In the rows, 128 means zero.
These points lie on a tree of bent strands in 29 dimensions: the strands fork, and no path loops back.
tev: [142  79 114 136 116  78 131  57 118  95  83 106  94  68 173 145 116 123
  72 130 150 145 114 157 137 180 113  71  91]
Zufa: [121 149 134 138 159 116 156 106 123  96 124 120 129 124 130 144 136  83
 159 104  93 154 144 151 131 106 128 153  68]
Garap: [171 127 116  99  85 183 107 143 143 118  96 115  92 147 118  68 123 159
 155 139  97  84 107 111 113  79 170 117 218]
baved: [132 107  79  66 135 165 165 144 146 135 152 127 129 128 127 134 120 150
 126 127 163 127 113 116 120 139 113  79 137]
Sofin: [131 139 166 137 140  94 111 158 136 167 167 143 114 143 133 105 148 109
 105 129 102 122 151 134 126  92 114 223 108]
medum: [111  64  97  97  98 132  67 129 127 199 176 190 131 177 164 204  98 162
 130 142 191  64 154  37 193 151 113 115 151]
Fedes: [164 176  50 156 125 147  99 169 155 110  85 222 162 184  62 137  79 119
 116 175 142  98 128 134 134 105 141 110 171]
posar: [132 113  96  43 120 148 181 138 141 141 158 144 138 124 135 125 132 131
 105 129 159 136 124 119 114 136 114  95 124]
nir: [111 142 174 142 142  91 111 160 132 176 177 145 130 162 116  80 141 136
 105 141 131 128 129 121 128  95 119 222 142]
nel: [132 107  79  66 135 164 165 143 146 135 152 126 129 128 127 134 120 151
 126 128 162 126 113 116 121 140 113  78 137]
zeger: [116 104 108 172 126 147 117 148 126 154 124 112 188  73  85 183 148 138
 139 147 160  92 132 112 121 177 126  78 174]
raf: [111 156 167 112 124 183 134 160  94 124 104 139 142 181 154 160 110 146
 148 109  85 167 139  91 164 152 142 121 132]
Mesam: [112 147 121 142 164 119 159  89 127  77 112 122 132 119 134 149 132  85
 188  94 106 160 136 155 127 116 137 127  45]
lofa: [105 163 153 155 143 124 143 171 118 160 194  99 154 160 110  83 131 138
 143 145 154 149  86 120 138  92 119 151 178]
Lefo: [135  96 120 142 120  74 131  53 115  81 101  99 105  81 160 129 126 112
  83 120 146 145 129 174 117 177 119  73  85]
rilef: [116 135 136  94 110 100 143 156 133 169 158 158 130 141 118 104 145 117
  97 132 134 130 126 128 110 110 117 181 117]
gim: [142 144 154 141 144 104 126 151 134 148 156 134 113 132 138 121 149  89
 116 125  89 131 150 141 131  89 112 202  96]
fuzum: [149 135 139 107 103 150 105 146 137 136 124 128 101 156 115  70 132 148
 126 137 106  90 127 117 118  85 150 163 184]
tusub: [126 112  82  93 140 162 150 147 150 138 148 119 131 124 117 140 122 148
 135 127 158 117 118 118 123 145 116  75 146]
muti: [153  75 107 124 109  86 124  58 127 112  69 119  91  62 177 171  99 134
  58 131 153 140 111 145 147 178  97  69  97]
mag: [112 145 117 144 157 118 149  74 136  67 110 125 134 112 130 158 123  92
 178  84 121 153 142 166 111 127 127 102  37]
leli: [116 104 111 176 123 145 115 145 123 156 121 111 192  68  86 187 150 137
 139 150 162  90 130 110 120 179 125  79 176]
sipa: [129 139 162 116 121 116 101 151 134 158 152 140 110 160 117  77 138 140
 103 133 114 104 143 121 120  92 131 210 152]
Som: [141  80 115 137 117  76 132  55 116  92  87 105  96  70 172 141 118 120
  74 129 149 145 116 160 134 180 115  71  90]
filim: [110 159 158 160 144 117 138 164 121 163 189 112 150 163 115  81 136 138
 134 146 152 144  91 121 136  91 119 168 175]
mizo: [180 123 109  96  79 194 109 142 147 111  86 111  88 141 120  68 119 164
 166 140  94  83 101 109 112  76 177 102 231]
Lalol: [107 143 110 147 167 121 159  80 133  64 105 125 132 113 138 155 128  85
 205  87 115 163 133 161 122 122 139 105  26]
salu: [100 168 150 131 147 172 148 125  87  75 111 126 132 157 137 158 115 140
 174 108  84 201 134 125 133 138 154 130  69]
vug: [140 142 157 141 143 101 121 154 135 154 160 136 113 135 138 118 149  93
 114 126  92 128 149 140 129  89 112 208 100]
mered: [112 147 124 140 164 117 159  92 125  81 115 121 131 120 132 147 133  85
 181  97 103 159 138 153 128 115 135 133  51]
pir: [136 138 154 113 114 129 102 150 135 150 142 136 108 159 116  73 136 142
 111 136 111  99 137 119 120  89 138 194 162]
kegob: [129 164 147 108 126 171 120 164 106 131 106 169 143 180 134 154 107 132
 153 122 100 151 137  97 166 147 141 115 140]
bakub: [138  87 117 140 119  74 132  54 115  86  93 102  99  75 167 134 122 116
  78 126 148 145 121 166 127 179 118  72  88]
rugi: [149  75 110 129 112  83 127  58 123 105  74 114  91  63 177 161 105 129
  63 131 152 141 111 148 145 179 103  70  95]
pev: [121 113  94 138 141 157 130 154 145 143 139 113 152 106  94 159 131 144
 142 129 155 105 131 117 127 159 124  73 161]
gadeg: [106 155 125 140 165 135 153  93 119  60 104 127 133 129 140 149 124 101
 199 100 108 182 134 155 123 127 147 114  37]
Fepu: [148  76 111 130 113  82 129  57 123 104  75 113  92  64 177 158 108 129
  64 132 152 141 112 150 144 179 105  70  94]
Rerop: [116 104 110 177 123 145 115 145 122 156 121 111 193  66  85 187 150 137
 139 150 162  90 130 110 120 180 124  79 177]
Mir: [103 168 143 132 154 161 148 115  94  66 109 128 131 150 136 153 118 130
 182 108  91 200 135 137 127 135 155 127  57]
Bato: [161 176  64 147 128 150  99 170 148 115  88 218 158 185  68 140  84 116
 124 170 137 105 130 128 139 111 139 110 167]
lobu: [127 122 104  50 113 133 176 140 142 148 157 149 140 123 133 123 140 121
 103 128 154 135 127 121 111 134 115 108 122]
dufak: [110 144 171 149 144  97 117 161 131 172 178 140 136 164 116  79 141 136
 111 144 137 132 118 120 130  92 119 209 151]
tozod: [130 117 124 142 124  80 127  52 120  76 114 102 117  94 142 130 127 107
  95 106 143 143 143 182 101 167 118  78  78]
Livi: [122 114  88 122 142 160 136 152 149 141 142 114 142 116 103 151 127 146
 141 127 155 109 126 117 126 154 121  73 156]
rog: [129 149 139 138 154 113 150 120 123 109 133 120 124 125 131 139 141  81
 144 111  86 148 148 149 132 100 122 167  79]
lepus: [133 138 157 115 117 124 102 150 134 152 145 137 108 160 116  75 136 141
 108 134 112 101 139 120 120  90 136 200 159]
viz: [130 165 147 108 127 171 120 163 107 132 106 169 143 181 133 154 107 131
 153 122 101 150 137  98 166 147 141 114 140]
pob: [106 144 111 147 168 123 160  81 132  62 104 125 132 114 140 153 129  85
 209  89 114 167 131 160 124 122 142 106  26]
kis: [120 138 178 131 138  87 103 157 134 177 174 149 116 152 126  92 145 128
  95 130 114 118 152 128 123  96 115 239 118]
tupi: [155 134 132 105  96 160 105 146 139 130 115 124  99 154 116  69 130 152
 134 138 103  88 120 115 117  83 157 148 194]
bipus: [135 140 163 139 142  97 115 156 137 163 164 142 113 139 136 110 149 102
 108 128  97 124 150 136 127  90 113 217 104]
sezov: [111 140 178 137 141  89 107 160 132 177 176 146 126 161 118  82 142 136
 100 138 126 125 137 121 127  96 118 231 137]
zup: [106 162 154 156 143 124 142 170 118 160 193 100 153 160 110  82 132 138
 142 145 154 149  86 121 137  92 119 153 177]
vuda: [106 143 110 147 168 121 161  80 133  64 106 124 132 114 139 154 129  84
 209  88 113 166 131 159 124 121 141 108  25]
Gonu: [138  87 117 139 118  74 132  54 116  87  93 101  99  74 167 134 122 116
  78 126 148 145 121 167 126 180 118  73  89]
Tepo: [154  75 107 123 109  87 122  58 128 113  68 119  90  62 177 173  98 135
  57 131 154 140 111 144 148 179  96  68  97]
Kiro: [ 96 152 174 122 127 193 150 156  82 108 104 114 140 179 161 167 112 155
 148 103  71 187 140  92 155 154 142 130 116]
nilud: [124 139 171 120 127 105 100 153 133 166 161 144 113 160 118  79 140 139
  98 133 116 108 147 122 121  94 125 224 142]
gile: [122 140 125 141 138 102 133  60 132  72 119 116 132 107 126 148 122 101
 130  87 133 141 153 178  95 145 117  91  59]
Vomen: [ 96 150 176 121 126 193 150 157  82 110 103 114 140 180 162 167 112 155
 146 103  70 186 140  91 156 155 142 130 118]
gar: [102 163 150 153 142 127 144 174 116 159 195  94 155 158 107  83 128 138
 146 145 154 153  84 121 139  93 119 145 178]
dovi: [116 103 112 182 120 143 113 142 120 159 119 110 197  61  87 190 154 136
 138 154 163  86 127 109 118 183 124  81 178]
rameg: [109  97 134 112 112 110  79 141 130 199 173 168 130 167 150 152 113 149
 121 139 171  91 153  79 165 133 108 163 137]
Zem: [122 130 114  62 107 117 167 146 140 157 156 154 139 127 126 117 144 114
 100 129 148 134 127 123 108 128 117 128 120]
doz: [115 104 110 176 123 145 115 146 124 156 122 111 192  68  85 186 150 137
 138 150 161  90 130 111 120 179 125  79 175]
Fon: [115 103 116 191 115 139 110 138 116 165 114 107 203  53  89 197 159 134
 139 161 166  80 122 107 113 187 125  82 182]
zubiz: [111 140 178 136 140  89 107 160 132 177 177 148 126 161 118  82 142 136
  99 138 127 124 138 122 126  96 119 232 136]
Febo: [123 114  87 120 142 159 138 151 149 141 142 115 140 117 104 150 127 147
 140 127 155 110 126 118 127 152 121  73 155]
nov: [135  95 120 141 120  74 131  54 116  82 100 100 104  80 160 129 125 113
  83 121 147 145 128 173 117 178 120  73  85]
zazav: [164 130 123 101  90 174 107 144 141 122 104 118  94 150 116  68 126 156
 147 138  99  85 113 113 115  80 164 129 208]
zilon: [136 140 162 140 141  97 114 156 137 162 164 141 112 139 135 110 149 102
 109 127  98 124 150 136 127  90 113 217 104]
demuz: [170 128 119  99  85 180 108 143 143 119  99 116  92 147 117  68 124 159
 152 139  97  85 110 111 114  80 168 121 215]
panit: [168 129 119  99  86 179 108 144 143 119 100 117  93 147 117  68 124 158
 152 139  98  84 110 112 114  80 167 122 214]
livef: [166 129 121 101  88 176 107 144 142 122 102 117  94 149 117  68 125 156
 148 138  98  84 111 112 114  80 166 126 210]

For each line, walk along the strands from its first point to the rest, and write how the paths branch: one pair of brackets for each fork, around the two groups it splits, the group holding the point that comes earlier in the line first. The first line is done for you.
Som | mizo, dufak, Mir, muti => (((mizo dufak) Mir) muti)
gile | rameg, fuzum, gadeg, Gonu => (((rameg fuzum) gadeg) Gonu)
Lefo | tev, leli, Kiro, tupi => (tev ((leli tupi) Kiro))
pir | salu, nir, Som, mizo => (((salu Som) nir) mizo)
lepus | tev, salu, zeger, demuz => (((tev salu) zeger) demuz)
Lefo | Fepu, lepus, salu, baved => (Fepu ((lepus baved) salu))
Lefo | Som, Garap, tusub, Kiro => (Som ((Garap tusub) Kiro))
Som | panit, Kiro, Tepo, tusub => (((panit tusub) Kiro) Tepo)
lobu | zup, nel, mag, Mir => ((zup (mag Mir)) nel)
